The rows of Z fall into 3 groups, and each row is roughly a mix of its group's hidden directions.
Z:
[[-28  39  -7  11 -17  17  -9   4  19  -4   5]
 [-25  -4   7 -16 -17   2  28  15  15 -28  16]
 [-18  -3 -22  -9 -45  13  -1  11  -6 -15   1]
 [  2  17 -10   8 -33   9   0  20 -10 -37  -4]
 [ 12 -32  18   9  30   6 -26  13  -7  11   4]
 [-13  -2 -19   0 -17 -24  11   1  28   8  34]
 [ -6  14   0  31 -20  -3  -2  10 -23  -8 -35]
 [  8  52 -15 -15   6  -2   8   3   8   5  11]
 [ 10 -28 -12   9 -10   3  -8   8 -20 -36 -22]
 [-29  16 -11   4 -14 -32   3 -26  -9  14 -10]
 [  3 -22  19   2 -43   8  11  -9 -17 -13   8]
 [ -5  37  25 -22  10 -14  -7   4 -25   1   1]
 [ -8 -22 -20  -3  18 -12  11 -39 -10  11  15]
 [-11   4  -1  -4 -11 -10  34  -9  38   2  22]
 [ 15 -20  10 -33  -4  -1  14  20 -29  12  11]
 [-19  37 -26 -13   0  -2 -15 -15   7  19   9]
 [ 23 -11   7  22  -7  15  28  14   3  12  30]
 [ -6   4  28 -12   4  23  11  35   2 -21  13]
 [ 18  16  -6 -13 -12  18 -32   3   0  35   1]
 [  4 -33   9  10  18  37 -11  -1 -16   0  15]
 [ -2 -12  29 -21 -21  17   2  -9 -28  10  18]
 [ 23  23   4 -25   3  13  -6  16 -21  24  19]
 [ 25  10 -19   1  32 -26 -20  13   5   6  11]
 [ 14  20 -16  24  -6  17 -16  -1 -25   5 -30]
 [ -2  -1 -17  30 -13  23 -13  15  32  -4  13]
 [-23   6  -4   1  -9  20 -32  -1  -1 -35  16]
 [ 27   0  25   4  23 -27  28  -1   5   2   7]
 [ 38   5  10   8  19 -25  12  -7  14 -20 -12]
 [ 11  -2  24 -15  29   7   5 -22  -4  32 -12]
 [-22 -20 -23 -22 -16  -9   2 -34   2   4  -9]
 [ 16 -23   8  22   4  -6 -18 -30   8  24 -17]
 [  8  22  -1   0  12  -4  17 -22  -3 -41 -17]
 [-19 -35  19 -18  -9 -18  -8  23  -9   1  12]
 [  8   4   2 -12 -15 -26 -24   5   5  39  17]
 [  2   1 -17   8 -21   6  18  33  -7 -29  19]
 [ 16  -6  15  12  -3  33  -7  13  -7 -19 -34]
 [ -1 -15   5  36  12  11  10 -19  34  10   1]
 [ 23  31  10 -13  31  -8   9  -5  11  -1 -22]
 [ 33 -22  24  17 -23 -19 -10   2  -5   8   1]
 [-15  -7 -17  28   0 -12 -37  -3  24   8   8]
 [-37  -7 -23  19  12 -13  13  -9 -14 -20 -10]
 [  6 -14  -6  -7 -11  -6  26 -17  31   0  34]
 [ 24   5  25  -6  17  21 -18  25 -15  -6 -18]
 [ 12  26  16  -9  -9  -8  -9 -41   8   4 -20]
 [ -6 -19  19  25 -19   6  -5 -27  18  20  16]
 [  9  38  15  -4 -17 -18  -9  18  -9  19  18]
 [ 36  -6 -20  16  -1  25 -17  12  18  -7 -13]
 [ 24   1   0  13 -22   7   0  32 -31  13  -9]
 [ -1 -26 -27   6 -27   4 -14  -2  19  24  14]
 [ 21 -34 -12  29 -11   4 -21  12 -14  -5   7]
 [-20  25  15 -19  -1 -30  -7 -14   3 -28   7]
 [ 14 -31  -9  21 -22  14  29   6 -12 -10   2]
 [ -9 -14  -8  14  -6  30  -5  25  26  20  19]
 [ -8 -12 -10  29   7  19   9  -5   1 -27 -34]
 [-11  24  -5   8  -5  30  -6 -11  12  -1  38]
 [-29  29 -24   4 -13   0  15 -28   3   0  -8]
 [ -7   2 -22   2  -4   3  30 -35  21 -15 -12]
 [ -2 -50 -17   9 -12 -11  -9 -11   5   9  -9]
 [ 20   9 -11 -10  42   5  16  -3  -4  12 -24]
 [  0  -3   6  13 -24 -29  25   1 -19 -16 -26]
 [-26 -14  -7  -2 -17 -25 -28 -20 -11   8 -18]
 [  5  -5  13 -23  -2 -21  32   0  19  -9  30]
 [-12 -26 -25   1 -26  32  -9  16  -2   1  -1]
 [ -4 -34   3  -4  18  10 -34   5 -24  -9 -10]
 [ 16 -38   3  17 -19  11 -16  25  10  -3  -5]
 [ -2 -16  11   5  13 -24  21 -38 -16  -8 -14]
 [-25   4  -1  21   9   3 -34  -5  32 -10   7]
 [  2  -2  -4  22 -24  -1 -12 -44  15   5 -12]
 [ -6  25   8  20   4   1 -46  13  -1   7   3]
 [ -3 -19  18  -7   4  30  12  20 -20  -3  30]
 [-23 -20  14  -2  -3   6 -18  25  -7  10  36]
 [ 22 -25  -4  18  -5 -24 -33   0 -16  -5 -11]
 [ 13 -21  26  17 -18 -15 -10  28   2  -1  22]
 [ 30 -30   8  11  13 -26   1 -21  -4  -1 -14]
 [-17  43   6  -4   6 -17  18  14   9 -21   3]
 [  0  13  32  11 -20 -17  -5 -24  30  -3  -2]
 [ 30 -33   6  17   6  13 -15   5  -8  -8 -26]
 [  4 -22  11  14  -4 -48   0 -12  -6   3 -13]
 [  1  35 -25 -11   8 -25   7   1  12  -4 -26]
 [-29 -17  12  -1  19  -4  14  26 -13 -24  15]
 [-14 -41 -15  12 -16  16 -16  -5 -21  -6   0]
 [ -9 -27 -15  10  -6 -26   5 -38  -7  14  -2]
 [-14   8  -6  -4  12  24   7  -4  35  27  22]
 [ 22  38  -2  -5  -1  20  10 -25   1  14  16]
 [  7   7  15 -14  26  -6 -28   3  14  16  33]
 [-22   8 -14 -11  -4  25 -37   0  -5 -25  -1]
 [-13   2  15  26  15   3  29   5  24 -26 -10]
 [ -1 -16 -27  29   2  22 -18 -11  25 -11  -7]
 [ 24 -11  -4 -14 -19  14  -8  -6  22  27  27]
 [ -9  46  -5   6   9  20  -9  -8  22   4  10]
 [ 11  22  16 -29  11  -2  14   3 -38   8  -7]
 [-13   0  13 -26  21 -17  -4  -1 -21  23  27]
 [-36  26  12 -16   2 -20  -3  14 -18  11  11]
 [-38 -11  13  13 -14  -5 -19  20 -16  -1 -20]
 [-16  -4 -35  -6  -5  -2  -9  13 -15 -33 -19]
 [ 11 -27   6  12  20   6   6 -24 -22 -14 -28]
 [ -5   7   9   7   7  16 -34 -42  11   1  -5]
 [-18 -26   5  15  13 -41  10   0 -14 -14  -3]
 [  4 -19  36 -11 -22  -2  27 -20   8   0   7]
 [-40  20  -1 -11   2   9  24 -23 -14  -5   3]
 [-21  13  15 -14   4 -22 -19   6 -31  25  -3]
 [-18   5 -12  22 -25 -21 -18  31   6  -1 -12]
 [  7  -9  13   5  39  11  31   4  14  -8 -18]
 [-35   8 -18  -4 -20  -7  16  16   8 -29   1]
 [ 33  12  -1 -14   0 -13 -21 -15   5  35   6]
 [  1 -13 -37   7   0  12  33 -12  -8   1 -22]
 [ -8  22 -13  13  -2  29 -14   6 -14 -10 -36]
 [ -9 -24 -23  12 -15 -10 -22 -21  -6  -8 -30]
 [ 15  -1  35   3   8  10  -5  15 -18 -16 -32]
 [ 31  -4  14 -14 -17  19  19  -5 -33   2   6]
 [ 10  -9  28  -7  32 -32   6  13 -12 -12   6]
 [-10  27   1  20   3  13  35  -7   2  13 -26]
 [  0 -10  19 -21 -28  -9 -15   2 -28 -25 -12]]

One row of each group comes first, with its name. Which group is each row after those in?
[-10  33   8  -7   8  27  27  11  10  20  11]
<85>
[  8  14   6   8 -47   7  -9   3  19  11 -18]
<8>
[  8  31   0  -1  18  22  -1 -34  15 -13 -11]
<89>

[ -7  11 -24  10  14  30 -19  31  -7 -13 -10]
<8>
[ 33  -4 -24  11 -20  18  21  -5 -22  -5   1]
<89>
[  2  -4   7 -19 -13  19  13 -43  -2  21   7]
<8>
[ -1 -31  21 -11  17   0  37  16   4   0   7]
<85>
[ 22 -37  13  22  11 -18  -2  13   3  19  -9]
<89>
[18 30 -7 10  1  7 26  6 16 19 28]
<89>
[-28  11  12  -5  -8 -15  38 -20   5 -15   7]
<8>
[-16 -31   8  -5 -17 -21  -1  14  13 -29  16]
<85>
[ -6  -8  36   0   4 -20  28  27  -4  14   7]
<85>
[  1  36  19 -33   8   6  20   2  -5   9  12]
<89>
[  4  22 -22 -13  28  -2   9  19  -1 -27 -21]
<89>
